Each row is where one point has got to under a steady rotation. How many steps took it there?
The counts run from 0 to 329.
[109 146 160 157 150 129 102 132  97 173  85 119 140 163 159 149 166 120
 111  98 128  95  86 132 135 139  69 119 141 119 163 170 121 153  90 136
 127 101 112 108 131  87 108 132 189 129 153 160  92 119 119 131 157 155
 129 120 142 130 119 164 105 103 103 149 160 127 118 117 139 154  88 123
 105 163 115 111 132 132 160 107 206 135  95 150  91 151 114 133] : 174
[147 138 156 191 180  84 107  85 123 131  58 118 141 136 104 144 144  91
 127 154 186 132 106 182 178 148 120 127 170 140 123  95 128 132 115 156
 157 124 104  95 120 125 151 116 154  97 136 151 132 159 129 107 138 165
 198 146 112 102 113 126 133 144 116 125 130 158 135 136 139 122 115  90
 111 127 108 113 125 122 130 119 166 110 137 133 109 162 164 136] : 245
[160 123 106  98 122 132 118 114 169 187 112 172 120  90 137 105 144 126
 131 148 140 142 153 162 113 113 137 107 113 112 114 161 169 154 179 140
  97 112 162 144 167 145  98 113 112 113 128 119 150 140 100 138  89  88
 133 134 145 118 135  25 110 105 102 133 129 199 158 107 102 140 133  85
 160  97 119 106 109 125 113 124  95 106 182  64 129  97 157 151] : 18
[119 145 108 100  83 137 122 178  97 123 162 146 148 145 169  98 112 126
 130 149  93 131 125  99 102 115 209 170  99  97 139 162 162  96 167  91
  94 131  94 169 166 183 104 127 153 138 124 154 173 117 148 144 119 128
 124 118 159 150 138 117 112 130 157 122 120 122 158 151 151 163 163 126
 103 158 172 123 131 158 122 163 126 191 168 113  95 124 125 106] : 220
[138 100 106 189 128 112 128 175 133 152 148 144 145  87 133 109 106 115
  91 138 169 135 137 146 102 137 187 120 150  90 130 111 131 152 188 197
 135 118 119 128 119 140 168  98 101 104 150 108 134 177 105 149 126 163
 162 128 120  49 129 126 164 111 179 125  85 136 111 131 167 121 118 136
 123 125  42 154 161  92 109 124 127 144 147 134 135 131  94 163] : 6
[120 124 101 120 121 136 137  90 134  84 139 128 123 170  80 161  93 159
 111  87 101 103 146 113 121  79 141 149 100 168 135  98  99 154 106 126
 160 130 117 148 161  94  89 173 111 158 131 105 122 137 156 184 175 118
  80 133 122 128 181 133 180 143 135 136 109 146 128 186 134 143 181 109
 179 132 129 146 117 149  94 123  95  94 153 108 184 125 136 104] : 255
[115 164  78 138 136  92 111 146 111 104 132 134 151 116 150 128 111 127
 116 129 107 107 146 152  86 127 180 162  62 121 116 173 168 135 155 126
 112 157 147 173 180 137 115 125 115 100 139 177 129 124 147 138 112 120
 131 122 141 136 153  89 113 114 122 155 120 188 196 132 138 117 148 109
 150 112 131 160 103 178 118 124 110 133 214 119 131 131 174 116] : 83
[113 142 100 126 117  98 119 155 131  80 148 121 132  81 157 114 131 133
 163 141 111 108 192  87  91 145 120  86 127 133 112 149 103 116 197 122
  92 149 172 129 151  94 183 104  82 121 124 137 103  87 120 130 142 140
 120 148 135 139 196 182 119 134 103 137 147 153 147  92 125 134 111 167
 132 130  90 177 148 138 114  96 171 180 172 169 125 137 113 144] : 274
[124 153  94 150 105 126 103 139 135  66 151 137 141 103 116 107 119 109
 200 192 125 176 121 116 102 131 190 180  94 135 137 166 106 129 151 129
 111 125 143 160  82 106 149 119 147 157  95 173 159 121 144 132 113 142
 146 101 150 130 121 102 122 137 107 109 152 180 141 123 123 155 159 136
  94 104 179 146  99 176 136 169 146 118 150 123 140 137 129 114] : 290
[134 122 119 100  93 140 117 124 178 118 146 117 107  85  96 112 163 115
 165 152 118 152 135 124 104 114 134 155 149 138  85 109 134 100 119 103
 145 155 176 108  60 131 151 134  93 136 126 116 164 115 119 110  75  86
 109  72 124 116 108 132  99 100 125 115 118 119  89 101  87  94 160 175
 160 101 177 149 110 128 120 175 112  91 160 145 147 131 126 145] : 92
[148 155 139 114 138 121 109 185  95 209 127 107 131 122 137 107 113  99
 119 149 146 129 114 160  91 131 139 121 152  80 119 157 194 144 177 145
 102 104 135 140 133 169 130 107 110  92 151 116 156 135 111 109 103 107
 129 117 120 100 129  92 105  64 137 146 103 125 145  83 136 107  92 167
 111 140 112  72 112 131 163 124 166 186 168 126  96 185 126 145] : 281
[117 168 103 169 102  91 105 135 125  73 152 139 146  87 126 132  94 123
 130 120 118 118 129 120 106 124 182 128  87 144 135  96 126 134 178 148
 129 181 166 156 132  79 167 100  81 108 116 145 143 119 146 152 111 138
 128 111 145 130 163 125 140 130 113 137 152 207 183 117 143 144 163 126
 142 114 131 167 128 152  87 166 121 142 208 128 156 156 157 114] : 80
[120 167 136  55  87 140 130 147 112 132 126 149 110 183 129  97 119 138
 145 131  88 149 145  74 120 121 153 126 100 109 145 190 146 106 125  53
 104 123 120 155 130 139  80 145 163 145 106 136 144 121 149 131 161 115
  87 121 135 188 128 119  85 117 113 132 164 133 144 141 115 172 157 134
 139 178 191  73 126 152 136 140 126 162 151  83 106 133 131 112] : 223
[151  98 146 145 148 125 135 137 151 136 100  94 122 144 101  97  89 128
 121 186 131 150 126 122 172 113 118 112 165 155 151 166 122 115 117 142
 123  89 143 154 155 123  87 146 151 178  76 137 135 137 121 189 140 129
 154 180 146 140 114 105 141 142  83 136 159 172 177 140 125 156 160 107
 149 110 154  97 101 125 121 108 108 115 158  73  78 162 126 136] : 120
[139 106 125 182 126 133 139 108 123  76 117 114 165 110 131 172 136 145
 137  94 123 117 116 122 181 129 118 147 147 148 127  95 100 112  95 124
 150 141 113  84 147  85 160 145 161 142 143 147 102 127 147 128 140 191
 145 120 132 145 138 215 170 171 143 105 170 104 103 167 151 135 116  99
 102 116 158 149 132 130 105 148 156 142  64 176 146 133 141  96] : 307
[144 133 147 140  94 145 120 135 129 119 117 105 129 159 102 131  66 142
 138 150 102 127 107  93 158  97 138 154 133 163 197 177 106 138  96 137
 138  78 100 169 156 113  97 150 154 165 100 127 138 134 141 205 169 148
 117 149 149 149 137 167 164 123  98 137 159 136 147 156 159 175 146 107
 113 165 175  88 105 153 135 129 148 148 110 123 111 165 128 110] : 117
[130 179 107 128 128 125  79 121 121 101 141 128 110 150 123 145 107 121
 118  94  80  95 141 128  95 116 104 141  37 122 141 171 183 158  90  97
 116 117 155 167 141 106 105 141 118 102 135 136 105 135 133 134 124  76
  77  96 144 159 122 110 101  64 101 179 142 161 137 140 125 118 123 120
 137 123 148 129 109 182 128 131 139 122 184 138 112 156 204 138] : 85
[118 124 137 182 138 145 125 123 137 145 146 134 109 123 117 136 115 142
  97 114 165 106 120 105 118 153 118  94 159 105 152  94  90 166 142 171
 136 118 119 110  87  90 167 119 112 117 141  86  97 175 120 131 144 137
 116 121 120  74 143 153 146  87 113 140 109 133  75 119 131 148 102 161
 130 122  60 136 154  94 117 106 151 124 114 137 138 161  88 172] : 4
[115 114 149 162 153 120 119 114 104 187 102 147 154 152 152 150 151 135
  54  86 106 126 125 139 127 156  91  96 130  81 127 157 180 146 141 128
 123 118 103 103 163 136 119 126 128  75 153  97 103 152 124 130 133 161
 145 141 125 120 124 126 145  97 140 151 149 148 147 130 162 109  62 101
 101 120  73 125 176  84 138  78 121 132 109 118  94 114 139 164] : 70
[152 145 148 148 161 135 102  87 140  73 103 146  93 153 120 119  74 128
 114 173 126 151 136 118 155 175 137 152 169 161 173 144 106 146  84 134
 137  80 130 136  97 159 138 138 175 161  70 162 122 132 159 150 127 135
 167 112 128 118  91 102 120 117 128 144 138 151  81 143 125 133 175  84
 115 130 144 119 144 138 134 130 186 108 133 135  63 154 135 132] : 52
[123 146 144  95  97 146 103 105 136 127 108 133 110 134 107  76 160 124
 165 171 117 160 131  73 115 139  83 123 127 147 144 156 110 124 122  71
 125 113 176 138  79 113 103 124 139 156  78 142 136 136 132 120 141  93
 107 101 130 174 109 113  68 135  79 118 165 152 125  99  86 160 143 134
 138 141 180  79 120 144 121 121 152 126 153  78  79 148 146 136] : 226
[158 130 151 152 132 150 120 100 167 107 135 139 106 127 120 118 130 186
  91 151 131 133 119 118 146 154  81 104 135 150 177 134  94 151  82 169
 132  68 161 139  95 120 110 102 115 152 102 106 106 138 124 133  98 132
 127 111 153 125  92 122 143 130  82 127 151 168 139  73 112 148 124  77
 145  84  97 123 129 119  85 125 106  61 101 108 104 101 133 146] : 125
[108  72 151 159 116 142 179 126 133  97 155 145 148 139 137 161 130 141
 139 150 133 155 146 129 122 148 123 119 163 126 142 133  71  77 187 133
 138 148 130 137 148 102 123 163 116 156  89 124 132 137 125 146 142 162
 125 174 114 124 160 145 130 193 120 111 134 152 157 128 136 134 151 111
 130  85  59 198 141  96 115  88  93 109 116 101 118  83 107 159] : 63
[144 128 116 135 143 120 124  97 125  96 128 145 154 113 122 161  78 124
 141  74  93  99 183  91 134 106  95  95 102 125 117 138 152 133 154  95
  81 151 141 115 202 110 163 148  94 127 141 123  89 109 124 134 146 111
 103 138 110 145 173 161 151 140 122 139 146  96 105 133 135 110  79 145
 112 128 131 141 140 107 136  66 158 168 132 169 112 164 179 124] : 206
[137 123  94 138 151 138 115  98 173  62 114 138 103 152  85 173  95 155
 127 138  82 106 165 139 131 124 105 150 123 166 133 133 101 117 107 129
 151 120 146 141 158 111 113 166 128 132  93 126 114 124 128 178 121 114
 110 134 125  99 170 131 131  99  99 138 148 170 122 155 118 111 179  82
 180 103 130 191 117 120  92 124 142  79 200 109 107 113 142 131] : 258
[139  84 163 154 154 148 145 115 127 125 104 109  97 146 129 125  93 117
  98 181 143 169  86 154 147 139 120 141 180 163 150 137 125 138 102 140
 168  88 104 153 120 208 123 116 121 158  85 148 160 102 155 132  82 125
 177 143 127 113  59  97 139 129 152 128 114 123 109 129 126 103 166 113
 110 111 113 120 151 109 142 119 114 121 111 104  85 135 110 135] : 55
[146 148 135 184 134  94 106 125 131 142 104 100 133 129 126 156  87  83
  85 129 182 135  63 190 156  94 123 149 146 153 139  86 156 173 110 186
 182 122  96 156 149 161 141 103 107 119 142 136 153 137 135 139  84 148
 185 135 126 116  89 102 174 137 142 123  84 148 158 147 146  78 146 118
 116 114  99 126 103 142 128 140 116 126 115 141 145 162 153 123] : 249
[139 124 129 122 109 150 138 131 118 136  97 129 125 175 113 106  92 149
 128 128 120 139 112 125 161 101 154 142 130 138 184 180 138 133 117 126
 117  91  94 162 171 123  62 152 191 154 108 128 131 125 117 211 206 136
 122 171 120 163 139 119 149 126 105 148 154 138 164 180 141 186 155  94
 121 143 163  69  93 135 141 121 118 121 103 111 110 144 108  96] : 118
[147 113  99 128 195 128 143 129 161 117 100 124 118 128 137 135 125 152
  79 123 100 135 169 157 146 160 112 127 146 143 109 171 162  85 125 104
 148 110 136 129 170 168 129 151 121 124 109 136 116  98 140 151  79 110
 173 108 122 113 116  96 132 101 133 152 130 151 133 163 129  70 148  79
 166  95  99 186 182  86 103  99 128  93 192 126  96  94 163 149] : 261
[128 121  83 116 113 132 140 135 154  62 170 139 158  75 119 123 164 134
 195 159 133 176 119 111 111 137 155 160 120 153 102 132  92  78 129 109
 119 164 143 124  92 123 184 130 118 139 108 159 142  92 151  89  80 131
 136 107 135 152 105 144 132 153 116 125 142 100  73 133 110 102 154 192
 118 124 162 172 149 154 136 164 144 144 125 186 124 115 111 119] : 96
[103 118 151 151  99 118 127 128 108 193 137 126 136 133 132 105 134 137
  62  62 165 127  99 136 145 105 126  89 132  83 128  90 162 154 163 151
 153 157 104 121 145 127 125 110 107  81 179  64 130 159 106 128 131 119
 129 132 102 112 126 119 164 102 159 142 133 139 166 121 154 131  92 133
 132 151 112  96 158 105 135 116  75 150 109  95 141 161 114 159] : 74
[155 162 139 132 151  85 108 116 128 146 146 145 131 107 146 112 117 110
  85  94 179 106 140 149 130 148 144  83 104 121 104  76 201 165 135 142
 115 145 120 130 131 161 163  96  88  71 162 131 123 147 117  64 106 112
 154 107 129 126 105  78 144 127 169 134  90 132 123 125 127 108  78 109
  92 130  97 114 159 130 136 120 109 139 133 121 138 141 160 125] : 143
[115  99 126 124 136 151 150 108 134 117 126 146 146 105 118 157 188 133
 144 117 164 135 123 131 151 133 144 142 129 130 134  71  84 113  96 125
 116 151 119  73  95 106 126 124 176 105 142 119 116 149 111 108 133 189
 127 118 146 139 126 175 130 173 153 106 124  90  94 145 143 136 116 114
 100 115 119 142 145 107 124 171 122  93  52 123 198  81 113 107] : 304
[146 106 159 137 122 145 117  93 146 118  90 127  98 156 103  97  95 155
 121 160 109 156 127  93 164 119  90 109 152 156 161 155  99 147  96 150
 133  85 158 155 130 103  88 134 154 166  73 113 106 145 123 191 153 129
 135 154 131 139 131 124 147 111  80 146 166 163 154 113 102 171 139  76
 148 103 143  77 116 143 103  99 126  98 117  91  94 152 124 127] : 121
[126  69 125 106 103 135 173 159 133 139 174 131 152  79 140 112 141 141
 103 112 124 148 131  95 121 108 131  86 165 137  70  98 129  98 184 134
 137 159 138 144 156 148 160 133  77 134 128  98 157  71 124 112 118 115
 128 139 106 126 127 131 141 152 123 119 118 113 138 125 143  91 129 189
 145 125  98 174 154  99 114 115  75 145 141 140 139 120  81 161] : 269
[178  86 134 148 165 146 127  86 145 121 115  83 122 146  89 169 105 152
 113 149 122 154 112 171 146 135  71 135 141 135 123 148 139 144 105 136
 145  99 149 149 120 138  81 169  88 150  90 104 129 126 114 144  98  66
 140 116 104 110 108 115 127 106 108 144 113 125 144 108 113  88 121 125
 154  62 138 149  86 112 115  99  92  81 136 139 114 144 171 149] : 193
[ 87 130 118 134 129 137 111 133 109 123 122 159 133 138 153 144 197 129
 171 114 116 104 135 107 132 158 106 119 124 137 165 165  72 115 113 127
 104 125 137 108 120  65 125 126 196 133 131 175  88 121 114 108 176 181
  98 140 150 140 166 157  98 153 104 118 157 129 113 109 140 176 125 127
 124 148 104 144 149 132 135 117 198 130 106 149 127  85  92 125] : 170
[138 146 136 163 151  91 124  99 105 153 113 124 132 129 149 138 115 106
  79 105 195 121  92 199 160 121 144 134 126 142 145  93 150 179  97 191
 171 110  77 128 151 154 133 104 154 102 155 130 131 161 141 138 111 146
 168 132 123 112  79  81 174 133 155 124  93 135 121 175 139 107 119  94
 118 126  87 108 153 155 128 137 130  97  90 128 153 132 138 117] : 248
[144 116 145 120 131 142 161 120 121 153 118 123 134 147 105 101 115 116
 130 171 113 157 124 128 164 105 148 122 140 141 155 175 135 125 139 144
 134  85  99 171 176 157  64 151 159 165 112 142 140 129 123 194 163 131
 165 198 124 158 120 107 149 128 100 138 122 150 197 174 125 153 150  68
 138 136 155  97 118 112 126 100 106 124 135  82  96 142 116 115] : 119
